In the data rows, 128 means zero.
Some points, one per row:
[166 126 115 126 134 139 128 135 128 100 118 147 150 109 130 113]
[ 83 174 145 177 122 120 133 125 154 164 126 104 115 166  94 174]
[174 144 158 124 121 159  83 122 138 126  79 106 171 138 109 139]
[167  98  92  67 130 141 128 130 117  76 130 156 142  99 151  93]
[155  91 100  87 135 128 130 127  89  89  79 166 132 129 164  80]
[162 128 149 116 130 157  63 123 143 121  79 105 171 144 114 148]
[153 155 128 111 137 162  80 113 157 126 126  88 160  53 117 141]
[102   0 128 127 118  81 160 130  96 129 126 128  89  95 171  95]
[152 143 151 126 126 128  78  89 170 126  90 108 150 129 122 143]
[111 128  98 116 142 106 188 153  96 137 180 167 106 112 143 113]
[198 105 115  92 132 128 101 122 122  95 117 130 160 111 128  16]
[159 143 128 126 134 160  86 115 136 122  68 128 166 134 143 129]
[135 109 128 108  85 128 128  96 124 108  58 147 108 106 164 111]
[128 178 149 126 128 128 154 164 146 170 139  96 128 177  94 129]
[ 98 166 159 184 120 115 128 116 128 165 122  99 105 161 105 164]
[ 95 108 106 135 123  63 169 142 106 138 171 173  70 130 146 120]
[168 131 128 126 135 162  60 113 140 100  84 111 166 123 117 127]
[ 47 169 152 191 132 120 154 140 145 173 136 120 113 181 119 173]
[118 142 148 126 109 128 117 100 135 129 105 116 120 129 121 153]
[127 180 163 154 131 128 102 128 174 160  88  64 154 169  80 168]
[ 82 164 145 188 156 120 153  20 128 129 144 117 124 182 100 167]
[ 59 160 133 255 151 128 170 130 138 168 155 130 128 163 124 129]
[128 163 150 172 142 118 162 143 128 185 144 128 111 169  98 164]
[128 141 128 171 140 108 178 160 140 166 145 146 104 163 128 138]
[113 121 132 143  96 106 141  99 130 132 118 124  93 141 121 150]
[133  79 128  91 128 110 124 141  95 105 160 166 120  69 169  71]
[ 83 151 136 170 115 103 164 126 136 163 150 122  91 129 131 153]
[119 185 177 126 151 141 116 142 128 167 102  70 128 129  85 177]
[ 68 154 147  62 161 114 165 173 132 166 255 113 103 129 115 157]
[ 76 158 154 174 164 119 128 175 140 181 160 113 103 129 124 150]
[129 128  61 110 141 103 128 137  54 127 161 165 128  98 146  87]
[ 80 113 121 147 126 128 179 144 117 136 255 162  72 122 128 118]
[ 92 125 119 141  94  87 152 117 128 135 136 128  78 130 156 129]
[ 80 127 132 161 116 128 156 131 166 140 164 136 255 146 153 138]
[123 175 175 160 152 128 115 130 160 174 104  71 128 178  83 164]
[157 124 139  96 102 128 104  97 128 104 100 123 161 114 128 135]
[121 153 128 143 115 137  93  96 128 143 126 128 138 154 120 147]
[158 119 134  96 118 156 128  98 136  98 101 118 154 116 123 129]
[136  85 128 114 128 110 143 143  64 119 162 170 108 102 171  71]
[ 82 161 147 195 137 128 151 130 143 129 137 115 116 172 103 170]
[150  77 104  79 117 123 124 125 100 211 143 171 124  71 174  75]
10 more points follow, each with its number after it:
[181 117 131 126 120 165  99 107 129  84  97 111 157 103 140 115] 0
[122 182 168 126 159 128 166 143 157 129 110  67 160 173  50 172] 1
[101 136 131 164 128  97 158 110 128 142 140 128 128 134 144 141] 2
[128 125 117 126 137 103 193 130 118 131 169 162  93 125 175 127] 3
[160 150 164 120 139 155  85 120 152 133  73 128 166 145 102 154] 4
[128 128 106 131 128 128 184 130 116 129 168 143 100 134 128  98] 5
[100 143 110 146 125 106 193 162 117 138 177 142  99 129 141 121] 6
[138  59  83  95 113 128 128 127  99 129 155 177 111 129 175  80] 7
[ 66 140 128 171 129 102 168 142 131 129 153 139  91 157 116 132] 8
[125 177 128 147 128 162 128 135 128 156  73  61 161 164  80 175] 9
Which three of these numbered points are nearest to each point below, ignoring the 2 directions in which the first points spread most? Their numbers follow each, nearest first.
[161 100 107 126 131 146 109 131 120  94 174 150 148  94 140 105] > 0 6 5
[176 110 105  82 135 145 128 138 129 101 122 141 128 111 129  80] > 5 6 4
[ 90 180 161 126 142 126 153 153 160 185 134 115 120 182 255 175] > 3 2 7
[174 119 108 222 134 165 128 128 112  88 126 128 168 111 128 129] > 0 6 2
[175 171 162 183 128 136 126 133 159 181 105  72 117 176 128 181] > 3 6 0
[ 61 255 130 170 142 128 170 155 128 158 142 133 128 129 124 140] > 6 5 3
[100 106 115 137 118  69 171 130 112 143 158 166 128 122 156 116] > 2 8 4
[ 89 128 130 150 103  85 163 127 112 146 155 153 128 137 148 131] > 2 8 6
[ 95 127 117 140 125 106 189 155 115 123 169 128  91 127 142 119] > 6 8 0
[128 172 154 150 148 142 135 130 142 179 112  77 166 171  61 167] > 9 5 4
[114 100 111 129  99  84 141 124 118 134 147 167  75 179 155 116] > 7 8 2
[140 167 180 150 144 155 115 131 166 171  84 128 168 167  76 159] > 4 6 5
[ 72 165 147 176 128 112 160 140 140 129 148 112 108 177 110 162] > 8 6 0
[162 103  97 126 126 136 128 124 109  88 126 128 128  83 165 106] > 0 6 2
[169 138 137 107 135 155 128 119 143 129 127 128 163 129 113 129] > 5 4 6
[169 116 128  90 130 159 128 110 126 110 108 119 165 114 128 120] > 5 6 0
[152  73  90 101 128 106 128 128  90  91 255 163 119  65 173  78] > 0 6 5
[ 71 127 128 172 121 100 166 142 142 129 159 121  87 150 133 143] > 8 0 2
[ 73 132 121 154 121  95 165 159 122 145 126 161  88 129 135 128] > 8 4 6
[131 128 128 153 144 156 119 135 161 160 126  68 155 173 128 186] > 7 0 9
[128 128 167 146 145 156 128 146 161 153  97 128 163 176  69 168] > 4 7 8
[ 95 128 128 153 128 152 116 133 168 164  96  66 152 174   0 178] > 9 1 8
[159  99 100 126 128 128 114 114 120  81 130 128 134  90 151 117] > 0 2 8
[104 134 143 115 135 155 128 111 145 115  64 108 128 129 128 144] > 8 2 6
[125 167 153 161 138 128 128 130 145 171 126   0 159 160  57 171] > 9 1 6
[153 180 159 148 138 144  97 121 161 147  85 128 164 129  79 158] > 4 6 5
[167 104 115  88 145 128 128 126 120 102 126 126 128 129 128 118] > 5 6 4
[111  84  76 108 116  90 160  30  82 126 179 176 101  82 163  92] > 2 0 3
[128 185 152 126 158 150 128 159 155 156 101  86 161 164  58 168] > 1 9 6
[113 106  84 130 130  96 161 164  94 127 175 156  97 113 145  96] > 6 8 5
[140 184 156 126 255 160 107 133 153 147  91  69 158 158  77 167] > 1 4 5
[137 165 174 145 136 167 128 130 157 162  76  83 175 172  78 129] > 5 4 6
[165 127 132  93 128 157  71 102 128  48 126 106 163 120 129 133] > 0 8 6
[113 173 128 148 145 103 160 144  83 139 126 128 104 129 143 102] > 6 8 2
[108 169 171 174 123 120 148 136 153 160 116  96 134 255 112 159] > 7 8 5
[113 233 128 184 138 134 119 137 153 129 130  89 124 188 103 176] > 6 5 8
[173  90 128 156 115 138 116 129 128  70 138 148 138 129 155  99] > 0 8 2
[162  98 103 126 135 143 122 101 118  87 134 146 146  90 145 129] > 0 2 3
[165 150 143 192 130 128  72 117 148 113 126 103 165 119 130 139] > 0 2 6
[241  89 128  96 104 116 137 107 128 129 130 170 104  90 149  95] > 3 5 4
[ 69 159 148 173 101 109 153 128 144 161 146 128  87 161 120 129] > 8 2 6
[141  76  81  92 116 109 135 114 109 102 135 167 128 129 172  82] > 7 8 2
[157 134 128 120 128 158 128 100 135 118  86 116 168 123 121 124] > 5 6 2
[151  95 128  73 129 144 120 136 120 129 137 159 143  76 156 129] > 4 3 6
[143 179 168 138 130 166 100 129 128 152  77  79 157 158  97 165] > 9 4 6
[145 128 109  75 121 132 125 133 113  80 143 162 139  78 128 129] > 6 4 0
[ 90 164 122 126 147 121 158 162 142 187 140 115 132 183  99 162] > 9 4 6
[158 132 101 118 124 168  88  93 157 114  76 117 128 128 127 154] > 7 0 8
[150 128 128 109 148 144 117 150 106 121 132 142 158 118 128 129] > 4 6 0
[144  80 128  77 134 132 120 122  95  91 126 128 128  59 170  77] > 0 2 6
[128 128  62 103 137  95 140 145  65 122 178 170 106  98 152  89] > 6 5 9
[113 168 157 155 123 129 124 117 159 157 100  89 136 176 236 165] > 3 2 7
[128 173 128 172 154 148 117 145 155 129 126 128 150 173 128 164] > 6 4 0
[159 134 144 111 117 128  80  99 137 124  83  91 170 130 128 134] > 2 4 6
[141 171 171 126 151 128 116 117 160  98  82  73 150 159  81 129] > 1 8 5
[134 165 175 143 130 151 100 132 172 144  78  60 161 129  84 167] > 6 0 4
[128 152 133 166 155  97 166  86 126 152 150 128  90 160 133 136] > 3 2 5
[ 91 128  95 122 123  84 168 139 108 127 126 169  76 110 128 113] > 8 6 2
[170 111 121  97 128 255  91 115 134  90  96 135 163  96 129 118] > 0 5 4
[159 110 129 108  95  97 122  94 128 101 126 136 128 103 144 129] > 2 3 0
[128 173 128 165 255 147 122 130 164 173  84 128 153 129  84 173] > 4 3 6
[132 128 133 130  93 130 107  86 140 122  98 128 123 117 137 129] > 2 8 0
[128 154 144 168 124  91 163 139 128 154 142 126  97 129 116 129] > 6 2 5
[128  78  93  72 128 129 124 130 102  94 149 180 128 129 161  81] > 7 8 4
